 1.70  -1.88   1.58   1.20  -1.79   1.41   1.80
-1.99   0.60  -2.10  -1.04   0.59  -1.62  -2.13
==> 1.80, -1.99

 116.66   215.40    14.73   157.89    75.74    75.42
 -10.47  -172.16   -72.00   -38.68  -107.61  -113.32
==> 75.42, -10.47

 0.06   0.03   0.17  -0.16 ==> -0.16, 0.06

-14.5   -2.2    7.5  -18.5
 10.5   -3.1   -1.2   20.1
==> -18.5, 10.5

-0.10   0.06  -0.05   0.14  -0.07 ==> -0.07, -0.10

 1.52   0.65  -0.18   0.68   1.50
-1.93   0.61   0.49  -0.23  -0.36
==> 1.50, -1.93

 0.01   0.06   0.15   0.11  -0.15  -0.09   0.04 ==> 0.04, 0.01

 0.10   0.11  -0.13  -0.13  -0.18 ==> -0.18, 0.10

-0.027  -0.080  -0.045  -0.167   0.005   0.146 ==> 0.146, -0.027

-0.112   0.093  -0.137  -0.020 ==> -0.020, -0.112
---
[-19  34   2  25  -6 -32   9]	-19

[[9805 3841 5563 8876 4190 1312 3933]
 [1530 7082 8337 4807 6275 9869 6553]
 [6631 8094 7804 5991 8345 6176 5339]]	6631

[749 759 693 221 843 948 319]	749

[6 2 4 3 8]	6

[[ 9 11 94 74 49 55 84]
 [14 29 72 81 45 43 87]]	14

[90  1 37 45 68]	90

[[158 169 661 731]
 [300 261 598 664]
 [ 67 152 807 746]]	67
---
[-58   3  17  -2  46] result: 17, 46

[-27 -59   0  -6  -5] result: 0, 0

[-29  16 -22  70   5] result: -22, 70

[-55 -18  12  33 -50] result: 12, 33

[58  8 25 19 38 17  2] result: 19, 58

[-37   9   2 -58  12   0 -20] result: -58, 12

[-64 -59 -47 -46  26 -51  25] result: -46, 26

[[ 23 -53 -10  23 -12]
 [  7 -26  14   8 -15]
 [ -2  50  -6 -37  17]] result: 14, 50

[[19  0 48  6  7  1  6]
 [ 6  0 56  1  9  1  2]
 [19  0 30 20  5  0  4]] result: 1, 56
---
[ 64 -58 -62 -61]: 64

[[ 33  72 -62  20]
 [-13 -25  29  -8]
 [-13 -26  29  -8]]: -13

[-21  -6 -67 -30]: -21

[[-45 -43   4  -8]
 [ 65  38  -6  -3]
 [-21 -24  29  12]]: -21

[  0 -17 -70  16]: 0

[ 34 -32  26  60]: 34
---
[ -4 -51 -61 -34 -20] ⇒ -4, -20

[ -2  19 -66  28  21  46] ⇒ 46, 28

[[-24  51 -35 -69]
 [  3 -30  -3  69]] ⇒ 69, 51

[[ 37  -6 -10   6]
 [ 60 -22 -24  19]] ⇒ 60, 37

[  3 -30  10 -24 -52] ⇒ 10, 3

[ 41 -32  36  66  69] ⇒ 69, 66

[[-51  71 -13 -43   7  10   8]
 [  3 -27   4  11  34  29  30]] ⇒ 71, 34

[-70   5  10 -28  41  15  28] ⇒ 41, 28

[[ 63  48  11   9  49 -31 -25]
 [-32 -34   8  21 -35 -23 -21]
 [-40 -28  24  24 -31   0   2]] ⇒ 63, 49
---
[[ 20  26  13  11  54]
 [ 11  17   0 -32 -13]
 [ 36 -49 -39 -49  14]] -49

[-31  -4  -9 -45 -58  38 -50] -45

[40 28 -4  9 16 64] -4

[[-65  18  34   0 -18  51  40]
 [-29  36  -4 -21 -18  29  45]
 [ -2  23  -3   4 -39  41  51]] 4

[-63 -30 -36 -59   4] -30

[-4 67 -7 72 35] 67

[[ 55  53  10  47 -54  -4]
 [-53 -52 -18 -47  33  -7]] -18

[[ 61  38  48  36]
 [-40 -19 -32 -20]] -40

[ -8 -13  20 -10  59  39] 20

[ 60  27 -15 -11  11 -49  35] -11
---
[-0.111, 0.068, 0.082, 0.032, 0.116, 0.096, 0.002] value 0.002, -0.111

[140.21, -143.81, -35.85, -134.12, -131.76] value -131.76, 140.21

[0.03, 0.00, -0.07, -0.10, 0.16] value 0.16, 0.03

[[9.33, 85.07, 85.07, -207.09],
 [162.38, -45.15, -45.15, -156.33],
 [57.16, -73.05, -73.05, 39.63]] value -207.09, 57.16

[[0.0, -0.7, 0.7, 0.0, -0.4, 0.2, -0.1],
 [-0.5, -2.3, 0.2, -1.3, 0.4, 1.5, -1.5]] value -0.1, -0.5

[1.83, -1.34, -1.60, -0.53, -0.95] value -0.95, 1.83

[[1.1, -4.1, 2.1, -7.5, 0.5, 4.8, -0.5],
 [2.1, 3.2, -19.7, 24.2, -8.8, -5.0, 8.3],
 [-1.7, 1.3, 9.7, -7.9, 4.7, -0.1, -4.3]] value -0.5, -1.7
